rotation ticks, each row followed by its count of ticks
The counts run from 0 to 665.
-26.8  -5.8 -17.4  -4.2 -27.7   7.6   9.6 -33.1   3.6  10.3  -4.7  -3.3   5.3  -2.0  11.5   4.6  21.4 -22.9  -1.0  21.9  -8.9  -0.5   4.5  14.4 -27.7  10.7  -5.9   4.7   9.9  27.5  -1.3   7.2 -17.4  -2.4  13.4  -4.2  17.8 | 241
 -6.5  -1.0 -16.0  -2.9   0.2  17.3   0.8 -13.0 -16.2  21.9  -9.6   7.7  -1.3   7.6  -5.5   7.8  11.6 -27.6 -15.5  27.6  -0.8 -10.9  31.9   6.8 -13.1   4.3   4.8  -3.1  34.5  31.3  12.4  -8.8   7.2  17.1  16.0   3.4   6.6 | 660
-23.9  -5.5  16.2  -5.6  22.9  13.5   8.6  23.7  18.4  -1.9 -34.1  10.0 -19.6   8.7  24.5 -10.3  -0.3 -21.1 -13.1  18.8   3.7   7.8  13.8   7.2   5.2   8.5  25.4  -4.5  20.1   8.7   8.0  -5.5   3.2   8.5  12.4  -1.6  -9.7 | 285
-17.1 -11.2 -10.2  10.1 -14.8  22.3   4.7   4.7 -15.6  24.2 -14.0   7.4   9.1   1.3  -0.2  -0.3  -7.1 -16.2  -2.9  23.0 -19.8 -20.0  14.5  27.2 -16.5  13.4  -8.0   9.6  24.8  36.6   5.3  15.4   4.6  17.1   5.3   4.1  -1.6 | 220
-12.4  -5.9 -21.7  -4.4  18.2   4.8   4.3 -12.5 -13.0  14.7 -20.4  13.0   5.2 -10.5  16.7  -3.2  -1.3 -16.9 -13.9  25.3  -3.2  28.8  20.9  -7.8 -13.0  13.9  17.9 -12.7  21.5  13.3   2.7 -16.7 -16.8  -8.2  17.4 -11.3 -12.0 | 160
-20.2  -8.3  -0.4   8.4  10.7   5.3  29.0  31.4  -0.3 -13.1 -28.9 -10.0  30.5  -2.9  18.7  -9.2  15.9  16.3 -21.6  11.8  -0.5   1.5  13.4  12.3  -5.4   1.5   9.8 -11.9  12.1   2.9  18.4  -4.5   3.4  23.9  18.1  -5.2   2.3 | 549
 -8.1 -23.1   2.5   6.7  13.7  21.5  10.2  -2.4  -9.0  11.5 -24.9 -17.2   8.0   2.6  -4.7   4.2 -13.3 -19.4  -8.9  16.7 -10.2   4.9  25.6  -3.6   9.9  10.6  22.5   4.8  28.0  15.7   0.0 -17.5   4.4  -5.4  35.0 -24.3   5.6 | 306
-29.3  16.4 -21.6   7.7 -16.9  -5.3  14.3  10.1  -3.7   4.3  -6.8  -1.1   4.2  -3.0   0.6  11.8   1.4 -17.2   0.4  10.7  -7.5  12.4  16.3  38.0 -30.8 -16.4 -20.3  -1.7   0.0   7.0  22.5   8.2 -28.8   3.5   4.6   9.2  -6.7 | 143
-36.3 -10.8  -9.1  -0.5   0.6   7.9  20.9   6.2 -22.4 -15.9 -27.3   6.3  19.9 -11.0  29.1  -1.6 -10.4   7.3  14.0  20.2 -11.4  14.9  17.8  11.2  -3.4  23.5  -9.1  -3.6   6.4  10.4  -6.1   5.7   2.7   0.6  18.9  -4.8 -13.1 | 398
-23.2 -12.7   0.6  19.2  26.5  24.4  39.7   4.4  10.3 -18.4 -31.3   7.0   9.2 -10.3  28.7   0.8   3.0 -12.8  19.3 -12.6  -4.3   3.6   9.3  11.4 -10.1 -10.9   3.0   4.1   2.2  11.3   5.5  11.1  -7.6  -5.5   6.9 -10.7  -4.3 | 202
-14.2 -15.9 -13.8  29.6  11.2  22.5   4.7   1.3 -19.2  -6.9 -18.6  16.8   2.1 -14.7  14.1   1.4  12.5 -13.4  27.6  19.1  -2.1  11.7  19.8  -0.6   2.0  -3.4  19.0  -6.9   3.3   1.0  -2.1  -8.3 -25.9 -10.7  29.7 -11.9  -4.4 | 181
-10.1 -18.3  -8.1   0.2   9.1  28.5  21.9  -8.6   7.0  10.6 -15.6 -24.5 -26.6  -4.8 -15.7  -6.4   5.7 -11.8  -1.9  13.7   3.4   8.0  15.2   8.3  20.9  10.0  24.4 -28.4  18.4   4.6  11.2  -2.1  -4.8  11.8  19.2 -15.1 -11.5 | 187
-14.4 -21.6  -5.5  10.3  -8.4  22.7   4.5   9.0 -12.2  19.5 -24.7  -0.2  -1.3   0.8  -9.2  -9.4  -6.9 -20.0  -7.8  25.2 -17.9 -20.0  13.8  21.4  -5.7   8.2   7.9  10.5  31.3  28.7  -0.4   3.3   6.3  25.2   1.4  -0.9   3.7 | 219
 -3.8 -20.6 -20.3   4.5   7.2  12.3   4.4   8.4  -1.2  -5.0 -30.7   2.8  -0.2 -16.4  18.5 -10.4  11.5 -15.7 -20.0   8.2  11.5  10.4  11.9   5.2   8.8  22.5  29.2 -15.9  29.7  -8.2  10.1   3.0  -0.2   3.9  25.4 -12.7  -3.8 | 482
-20.2 -11.4  -5.5 -13.6  14.1  18.9  31.0  -0.1   3.3  16.1 -11.8  -7.9   1.9  -3.0   0.2 -14.2  -0.5 -22.4  11.9  10.9  -2.0  18.3  22.4  -3.9  10.9  -6.5  26.7 -12.1  14.0  12.2   0.5   1.4  -4.3 -20.3  31.6 -16.7  12.3 | 508
-10.8 -13.4 -14.8  -0.7   4.6   1.5  23.9   3.6   7.4  27.4 -17.5  -9.5  10.0  -3.3  27.8   0.9  12.3 -13.3   4.3   4.7   0.3  14.1  16.7  -0.9  -3.0  -3.4  29.1  -6.7  -3.1  12.6  18.9  23.6   0.7 -13.0  35.8 -30.3  11.2 | 155
 -3.4  11.8 -15.9  19.9   6.8  35.7 -12.3   1.4   5.5  24.8  -8.8  -5.5  -1.7   0.9  29.0   2.9  21.6 -16.8  -5.5   3.0 -12.6  -6.8   8.2  11.2 -18.0  16.6  20.3  -3.1  -5.4  19.0  22.6  -1.1 -13.4   3.6  16.0  -8.7  13.5 | 355
-22.4  18.1   1.0  14.6   0.4  10.7   9.0  16.4   3.3  -3.7 -19.1  -3.5   1.4 -18.0  31.9   1.4   3.3   8.8 -11.1  11.6  -8.2  -9.9  14.0  15.5 -14.4  25.6   7.1 -16.1  -2.4  20.6  26.1 -10.9   2.7  15.8  12.1  -7.9 -26.9 | 50
-31.0   1.0   3.7  -7.9  23.6   9.6  30.9  14.5  -3.8  10.2 -30.0  -8.5  17.3  -1.7   6.7   4.6 -16.3  -3.7  -4.3   6.9  17.8  30.2  12.0  10.9  -2.3 -15.5  15.9  -8.5  18.3 -13.3  18.1 -15.3  -0.9   6.1  13.7   0.8   5.0 | 430
-26.3 -16.4   2.6   1.2  -4.8  16.0   4.6  -3.8 -12.1  29.2 -14.2  19.8   2.8 -13.6   1.5  14.1 -16.3 -11.1  -9.4  31.4   8.5  10.0   3.7  16.4  -9.5  16.0  -6.9  -0.5  31.5   8.2   6.9  -8.7 -29.8   3.5   9.2   6.9 -15.2 | 14
-17.6   0.5  -5.2   3.0  30.7  19.7  24.0  -7.8   9.6   1.0 -33.8   7.7  -0.4  -0.8  31.0   9.0  11.6 -18.8  25.7   7.2  -3.8   0.6  13.8  11.8 -13.1 -23.7  12.7   5.8  -7.1   1.3  20.8  -0.5 -10.4  14.5   4.3  -7.4  11.3 | 555
-12.5   0.0 -24.8  -0.9 -26.6   3.5  17.6   0.6  -6.0   6.4 -29.1  -4.3   3.4 -21.6   3.9 -24.6  15.8  -6.0  -7.8   8.1  21.3  -8.8   3.8  10.8 -21.6   1.6  10.4 -27.8   8.9  31.7  -5.5  -3.2  13.9  17.5  21.2 -11.0  11.7 | 245
-16.3 -12.9 -20.9  -2.0 -14.5  10.0   7.4 -35.4   6.1   4.8 -19.1  -6.5  -5.4   4.3   3.7   2.1  17.0 -31.1  -3.2  25.3  -7.9  -7.0   8.9  12.6 -24.8   3.5   2.9  11.6  14.1  24.0  -6.8  -4.2 -20.6   6.6   9.5  -8.3  27.3 | 240
-31.8  -4.8   6.3   2.9   8.3  16.5  27.0  -8.8   6.9   2.9 -14.3   4.3  -8.6  -4.8  26.3  34.8  -4.5   0.0   8.3   7.4  17.5  16.2  17.6  18.5   3.0  15.4  -7.2 -15.7   6.9   5.1  14.1  13.8   7.8  -1.0  20.6  -4.3 -23.4 | 605
-13.6  -3.6  -1.9   0.3   3.6  10.0  20.5   4.9  -3.1  27.4 -25.1   8.4   5.4 -26.3  -4.0  -7.7  -7.5  -9.8  -8.4   6.3  19.8  27.9   6.8  -3.2   8.2  -1.2  11.4 -31.6  18.2   5.5  16.1 -16.9 -20.8  -7.9  30.9 -12.4  11.2 | 10
 -9.6 -19.1   3.6  18.8  19.4  18.9   3.9  14.2  13.9   3.8 -35.9   9.3   1.0  15.5  12.5  14.1   2.4 -15.8 -15.3  23.7   1.8  16.1  15.5  18.6  -9.4   0.7  -3.8   9.4  19.4  -1.3  13.2  12.7 -26.2  17.9   5.6   2.3   5.7 | 435
-40.3   3.2  -8.8  28.0   7.1   3.8   4.7   4.0 -14.0  -8.7 -13.3  14.1  10.0   5.7  25.5  23.9  11.5   0.8  -7.7   5.7 -18.1  12.5  32.2   4.6 -26.9  -1.4   5.0   1.8   4.4  21.6   6.6  -5.3  -6.4 -16.9  14.2  -2.8 -15.1 | 377
-21.1 -11.5 -23.7  14.9  22.2  27.7   8.1 -14.6 -15.2  -7.5 -39.1   0.3  -9.0 -15.5   9.1  19.5 -18.9  -2.0  10.1  13.0   4.7   0.2  18.7   9.4  -2.2  18.1  17.9  -7.7  17.4   8.1  -4.2  -3.7   5.5  13.7   4.5 -12.4  -5.0 | 602
-23.1  -4.5 -11.7 -15.0   1.3   0.1   9.8  -2.3  -1.3  18.9 -32.1  -1.8 -17.7 -17.0  -0.3 -17.6  -3.2 -14.6 -18.5  22.8  19.2  22.8  -0.3   8.1  -5.4  -0.6  33.0 -20.7  17.1   3.7   4.1 -14.3 -11.7   6.4   9.5 -10.5  -0.4 | 363
-16.2   5.5  -6.9  13.4   4.6  28.9  13.7 -14.4   8.9 -21.1 -29.8  -5.0  -6.7  -1.5  -1.6  13.3 -20.2 -13.8  13.5  25.7   0.1  -6.4   2.6  33.6 -27.5   6.8 -15.7   4.2   2.1  18.2  -8.9  -7.0 -20.2  19.8  -4.6   4.8   3.1 | 318
 -9.1  20.3  -5.3 -13.8   0.0  21.6  20.7  13.8   2.4  -4.0 -16.2   1.9   2.1   6.9  -2.3 -11.3  -3.5 -12.1   6.6  16.3  28.8  10.1  24.2  20.2 -14.3   0.7  -7.5 -32.6  13.7  18.8  -6.3  -1.9   3.9  13.6  28.3  18.0  11.2 | 313
-28.9 -20.1   4.6  16.3  23.7  18.9   3.2   4.7  11.1  -6.5 -41.9  13.8 -17.2  14.1  17.9  26.9  -6.7 -19.1  -4.1  11.0   6.4  11.6  18.6  12.1  -7.4   3.9  14.4  10.6  19.9  -4.2  -1.5   6.3 -10.2   1.1   2.6  -5.0   0.5 | 83
-43.9 -11.9 -25.5  14.9 -13.4  12.7  21.3  -9.1 -18.2  -0.5 -22.6  11.1  -9.9 -10.2 -15.5 -12.6   3.3 -10.9  16.4  18.7  -8.3   4.7  11.1   8.8  -5.4  -8.3   7.8 -11.6  14.0  26.4 -22.2  -1.8 -18.4  -6.7   2.3  -6.2  12.9 | 94
-29.1   8.7   3.8 -11.5  20.3  20.3  14.6  11.5  -0.8   6.7 -37.2 -11.7   2.2   6.1   0.0   4.4 -11.7  -6.9  -7.0   9.9  23.1  13.6  11.7  16.1  -3.7  -8.9  19.8 -11.0  22.4 -11.9  10.3 -19.5   6.2  18.6  12.1   5.9  18.9 | 431
-12.8 -20.9  14.5   8.9   5.9  22.4  14.5   7.8   3.7  19.3 -12.2 -20.4  16.2  -1.6   5.3   6.9 -11.7  -8.5  -9.7  16.2  -4.0  10.2  19.2   2.2   9.7  15.2  20.7  -1.2  19.4  10.9   9.2 -14.8  -2.2 -12.3  48.0 -24.5  -4.3 | 305
 -4.0  15.1  17.6   3.7  -7.3  18.6   1.2  -0.7  14.7  -6.5 -16.6 -11.0 -13.1   7.9   8.8  18.3   0.3 -34.6 -11.6   5.4  13.7   9.6  19.4  27.7  -8.1  15.5 -10.9  -9.0  14.6  10.6  12.9 -24.7   4.7  -3.0  35.3   1.9 -12.7 | 609
-12.9 -13.3  11.0  35.9 -20.0  20.5  10.0   3.9   6.1   6.0 -19.5 -15.9  12.5  -9.0  18.2   7.9  21.4  -8.5 -18.3 -14.7   2.1  13.0 -10.3  16.7 -22.2   9.3  -2.0  -2.8   0.7  16.9   9.2 -22.3  -8.6  -6.2  29.3 -15.4   1.5 | 325
-27.4 -15.1  -7.8  -8.5   1.0   0.7  18.4 -21.2  -1.0   8.0 -24.2   0.2  -6.5   3.3   2.5  33.5  11.4 -19.5  -2.2  17.6   6.1  -6.9  31.2   8.8   3.1 -10.8   8.5  -3.1  28.6   7.6  21.9   7.1  19.4  12.6  15.2  -5.6   8.6 | 457
-14.4  -2.1 -12.8  14.5  -4.1  35.3 -12.8 -18.8  -0.2   3.7   1.6 -10.2 -17.5  -2.9   0.9  19.1  -1.6 -23.2  13.0  32.3   4.8  -2.0  15.8  24.2 -11.5  12.1  13.4  -3.0   6.7   2.3  -1.9  -8.7 -36.3  -0.9  21.6  -5.4  -4.5 | 386
-30.9  -8.5   4.2  15.6 -11.7  18.1  32.9  24.4  12.6 -23.4 -22.8  -2.8 -12.0  -6.7  -5.0 -30.5  25.5  -1.6   2.5   4.5   0.8  -2.1   6.6  13.2   3.0 -10.6  17.9 -26.5   5.5  12.8  -4.2   1.6 -17.4   9.6  16.8  -2.5   2.3 | 617
 -1.1  13.7 -26.2 -12.9   1.2  14.3   7.0  -4.0   3.8  17.4 -14.3 -16.4   1.1  -9.6  10.5  -9.7  -0.9 -29.4  -4.1   5.1   8.9  -1.0  20.6  -0.2 -10.4   6.9  33.1 -18.1   8.8  17.4   7.9  -4.6  11.4  -6.9  32.5 -22.6  22.9 | 157
-12.8   8.3  -5.6  19.0  -5.6  10.6   4.5   8.9  -6.5  -7.4 -16.4 -11.9  21.6   6.3  -2.1   7.3  -6.7 -18.9 -15.0  19.6 -15.6 -16.9  26.9  22.5 -34.8  -3.7  -8.8  13.2   7.6  29.6   4.6 -25.2   1.8   4.2  18.5  -3.2   7.0 | 23
-16.8   1.1 -10.4 -18.1 -28.0   8.1   8.9 -25.1  11.2  21.1  -2.0 -26.9  -6.3  -5.1   8.0   6.2  20.0 -11.6 -14.1  23.2  10.8   6.0   0.6  16.3  -6.2  24.9   9.4 -20.7  13.8  17.1  16.0  -3.7  -6.4   9.4  26.8  -6.3  10.9 | 39
